Each path below is one point turned by a fixed rotation once a step. After each direction that follows a path, write how fast that rotation turns it, in degrees a step (0 if it stays still).
Each turn is a multiple of 5 degrees from 10 to 175, or 0.
Each row of a path follows its step; steps can be skipped.
path 1
step 2: [  4  28 -11   7  11  32 -14 -15   6  27   1  -5   3  16  -4  -4  10  29
  24 -30 -17  -7  -1  30  -3 -27   8 -24  14   0  -1  -1   8 -12  -1  45
  20 -13  -4  35  -9  -5  -5  -2 -18 -17  11  20 -15 -11  -4 -43   1 -18
  34  23 -30 -44 -31 -26  20 -16 -28 -12  11  10 -47  18 -11 -19  36   4
  -2 -41   6  14   0 -11 -24   8  -1   8]
step 3: [ 22  17 -30 -13  20  14 -21  34 -23  23  13   3 -31 -31  15 -24   5   8
  12  -4 -17 -22 -28   1  11   0   9  -1 -16  18 -19  -9  14  13  -4  29
  15 -31  -8  22 -15   2  12  15  -7 -49  -9  34  -2  19  27 -30  23 -28
  10   6  -4 -24  -1 -14  -7  -8 -43  19  -5   5 -52  34 -15 -15   7  -7
   5 -29  11  -7 -16 -18  -9  10 -11 -13]
step 5: [ 11   4 -34  -7  35  38 -10  11  -9  10  26  -2 -30   3   4   6 -17  -6
  17   6 -37  14 -12  15  38  -7  10   4   6   4 -28  12 -25   5 -10  53
  37 -15  26  18   6 -13  13  -7   9   0 -14  25 -27  15  12 -22  -7 -24
  -1  15 -15   2 -37  -1  10 -18 -32  25  -3   8  11  41   3  39  -4 -28
   2 -20  -3 -22 -10   9 -43  -7   1  14]
step 7: [ -9  27 -18   4  12  -2  15  42 -21   3   2 -17 -13   4  19  10 -38 -15
  16  12 -27  25  12  35  28  -6   3  -1   3  14 -33   8 -24  30 -10  14
  17   6   9  26 -12 -12  18   3   4 -25   3  14  -2 -13  -5   3 -10 -20
 -14  33 -44 -36  -5 -35  28 -25 -23  -2   3 -19 -26  54 -11 -23  14   0
   9   3 -11  -7  45   9 -15  13   0   4]
step 8: [  5  10 -25  19  34  35  10  17 -25  25  -6   0 -13  11  -5 -23  13  -2
   9   3 -35  10 -13  31  42 -13 -17 -18  17  28 -37 -19 -12  13   3  34
   0  12 -14  -9   2  -8  -9   4  12 -18   6  19  -6   5  -1  16 -27 -31
   7  21 -18 -29  33   3  40  33 -10  -2 -14   3 -17  51  -2 -25  30 -15
  -1 -36   0   4   7  27   6  18 -11   0]
step 10: [  8  25  -9   4  19  29   6  10 -20  41 -35  23   2   7  37  14   2  -1
   2  -9 -18  28  -1  64  24 -32  27 -36  -8 -12 -37 -27   4  21 -10  23
  12   8  10  14  -3   0   8  11   6   2  -7  17 -33  -2  -2   6 -27  13
  17  39  22   4  15 -11 -13  -4 -13  20  14 -11 -29  22 -21   6  16 -25
  12 -35  11  12  -9  -2 -20  -7  -5  -6]
step 31: [ -6  47 -19   9  -4   3  15  11  11  30 -22  10 -12  18   3 -33  30   1
  31  14 -21  16 -32  29   4 -39  13  17  -1   5 -29  -7 -30   3   8  45
 -27  20  -4 -15 -11 -19  -4  -1 -49  -9  -3  19  -9 -26  14  -4 -18 -26
 -13  14  -8 -14   2  -7  12  22 -20  12   4  16 -26   6  13   7   9 -14
  23 -24  41   3  30   2 -20 -18  26  -4]
Speeds:
[ -1   2  -1   4  -8  -1   5  -3   2  -1  -1   5  -2   3  -2   2   0 -14
  -4   4 -10   0   1   2   0  -5   3  -5  -4   1   4   0   2   1   5  -3
   3   6  -1 -11 -10  -2  -2   5   3   5   2  -1  -2   3  -2   1  -6   5
   2   4   0  -1   3   0  -1   2   2  -4   0   5   6  11  -9 -10  -5   2
   1  -4   8   6   4  -2   1  -3   4  -2] -> 35
[  5   3   3  -3  -5   9   4   4   4  -4  -6   0  -1   1   2   0  -5  -5
  13  -1   5  -7  -4  -3  -3  -3   0   5   5  11  -1   5   2  -4  -8   7
   0  -4  -1   1  -4  -1  -9  -4  -2   0  -2  -8   3  -5  -1   7  -2   2
   0   3   3  -3   0  -4   3   6  -3  -1   3   1  -1  -1  -3  -5  -3   0
  -1  -4  -5   6  -1  -1   5   7 -10  -5] -> 60
[ -3  -3  -1   0   3  -4  -8   3  -6   1   3  -4  -3   3   1   4   0   1
  -1   3  -2  -4   4  -5  -4   0  -3   3   1  -3  -4   2   8   2  -4  -1
  -1   4   6   5   3   3  -8   1   4  10  -1  10  12 -10  -9  -8  -6   6
   1   6  -5  -2   1  -1  -1   7  -2  -2   1   0   0  -3  -2   1  -4   3
   7  -1  -2   1   0   1  -5  -2   4 -10] -> 140
[ -7   8  -6  -8   3  -3   3  -3   0  -3   1  -3  -2  -7  -1  -2   0   4
   5   1   6   0   6  -5 -10  -3   1  -3   4   3   6  -2   4  -6   4  -1
  -5   4   5  -4  -5   1  -1   4  -1   3  -5  -4  -1   1   3   1  -1  -9
   5  -3   1  -1   3   4   5   6   0  12   6   1  -1  -6  -5  -4  -6   2
   1   1   0  -4   5   2 -10  -4   6   5] -> 10
path 2
step 6: [-23   8  -7  -6 -12  -1  21   0   5 -22   2 -28 -26  10  27   9  17  22
  13   0  20 -31 -43  -7  -3 -13   7 -34  15   4 -16  23  12  20 -14  11
   3  -9  28 -48 -11   3   0  -3  13 -12  18   8  22  -2   2  25 -21 -19
   4 -23 -15 -13 -22  21   4 -24 -18 -40 -12  17  19  22 -13 -12  29 -22
 -16   3  -6 -30 -12   9 -35  -5  32  12]
step 7: [-11 -12  10 -17 -19 -12  -7   3   0  -9 -12   5  -3  -7 -34  10  22  -6
  38 -12  15 -27   7 -14 -13 -34  18  -9   1  -6  -7  -2 -14   2 -15  41
  31  11  38  11 -10 -26  31  12 -20 -13 -41   8 -23  26 -20  -5 -21 -24
  12 -34  -4  -3  -9  21  25 -13  -5 -14   5   2 -26  32  -8  -2  17  -8
 -12 -16  -4 -12 -40  24   1 -33   1   5]
step 8: [-15  18   5 -30 -14   6  38   1 -14 -15 -17   4 -16  -3   1  23  23  33
  29 -28  -3 -19   9 -19 -15 -18  30  -8   6   4 -14  18   7 -13  24 -23
   4  -5  18 -20  12  29   5  -5   7 -23  -6   6   1   1 -28   2  -9  -2
   7   9  -7   7  24  19  -2 -47  -4 -14   4  17  -8   7 -29  -3 -16 -53
  20  10 -36 -22 -21  33 -17   3  34  16]
step 13: [-18 -21 -14 -16 -19  10  41 -12  -7  -3   3   6 -14  23 -11   8 -27  27
  24  -3  33 -16  16 -29 -40 -17  34  23   0  -6  -1   1  13   5  -8   2
  18   6  35 -19   1   1  -3  10   2  -2   2   7  -8   3   3  -7 -53   6
  10 -21 -14   7  -3  11  22 -10 -32  -7   5  31   2  -6 -36 -10   6 -24
 -21   3 -35 -37 -17  29 -19   6   8  19]
step 14: [-20  -6 -20 -34  -7   0  29  15   4  -8 -19  32  23 -25 -27 -32  30  48
  22 -19 -25 -15   6  23   3 -33  15   8 -18   3 -10  16   2  15   6 -20
   8  34  15  -9  11 -15  16  -5  -9  17 -16   6 -19  28 -17  -8   2   6
   9  -9  -9  -1   9   2  28 -20  -7 -19  -5   9 -25   5 -16  -1  -3  16
  -4   6  -8 -22 -22  29   9 -36  43  -7]
step 28: [-13 -21  12 -32 -17   5   3  21 -34  -1  10  23 -11   3 -18   5   4  31
  11 -11   0  -2  22   1   7 -33  20 -12 -38   2  -2  50   6  -4  -3  -3
  21  29 -17 -40   6 -33  22  -7 -19 -33 -20 -37  12   4 -13   1  -3  11
   8 -22  10 -21   5  10  12 -12 -26 -48  10   9 -31   1 -14  -7   5  -1
   2  -2   0 -29 -25   4  11 -22   7   2]
step 29: [ -7 -20 -18  -8 -27  13  49  -8 -29 -14   3   3  -5  -3  35 -10  -5  33
  25  -6   9 -31  26   1  -2   1  -4  20   9   1 -53  18   8  16  10   9
   8   7  23 -20   8   2 -12   1 -12   5   4  12   9  31 -19  11 -43   8
  18 -23 -19  -1 -14  41  11  -6 -37   7   7  18 -10 -15 -18  -9   5 -24
 -13   3  -3 -24  10  -7 -15 -11  23  42]
Speeds:
[ 5  0  6 -5 -1  0 -7 -3 -3  8  2  4  2  4 -3 -3 -5 -2 -6  1  3 -6 -1 -4
  3  3  7  4 -9 -2 10 -4 -4 -6 -6  7  7 -3  2  1 -9 -7  1 -3 -2  4 -5 -4
 -1  5 -2 -5  4  4 -1 -1 -1 -5 -8  2 -4  2 -4 -2  2  4  0 -5 -7 -7 -2  3
  2  6 -4  4 -5  2 -7  2 -2 -1] -> 170
[ -7  -7   1   1   7  -1  -8   4  -6  -1 -15  -3  -5   5   2  -3   0  -5
  -5   0   7   3   8  -1  -2  -7   2   0   0  -3  -1  -4   4  -3  -4  -5
   0  12  -1  -2   8  -3   1   1  -1  -1   0   1   4   3  -5   2   1   1
   5   3  -2   0   3  11  -6   3   3   5   2   6  -3  -6  -2   1   4  -4
  -1  -1  -3   1  -7   5   2   4  -1   3] -> 70
[  2  -2  -7   4   3   0  -1  -3   6  -4  -4  -6   2  -4  -3  -1  -1   2
  -2  -9  -4   1  -7  -2  -1   0  11   1   1   2  -1   1  -7  -7  -5  -2
  -4   0  -1 -10  -2   5  -3  -3   1   9   2   1  13   3   0  -1   4  -3
  -6   4  -4  -6   6  11   6   5  -4  -3  -7   1   1   3   2   1  -5   6
   2   4  -4  -1   0   0   4  -1   4  -2] -> 135
[ -3   5   6   2   3  -9   4   9   5  -2  -1  10   1   0  -7  -6   1  -5
   3   2  -3  -8   3  -5  -6  -4   0   3   4  -5   9  -4  -9   6   0   1
  -5   1   2   0   2   0  -8   2  -2   4 -11   1   3   2   0   1   1   8
  -6   2   1  -1   3   1   7  -7   6   4   1  -5   2   1  -3   3   6   0
   2  -2  -4   3   0  -1   4   0   5   0] -> 110
[  2   4   5  -6   7   4  -3   1  -1 -11  -5   0  -4  -7   5  -5  -4   5
  -3   5   3  -1  -8   2   7  -6   3  -8  -6   2   7   8  -1   9  -1  -1
   3  -2  -9  -1   1  -3   1   1  -9   0   0   4  -3  -2   4   0   1   4
   1   6  -6  -1  -2  -1   2  -4   2  -1  -3   1   1  -4   1   3   0   0
   7   3   3 -10   2  -2  -1   4   4  -6] -> 130
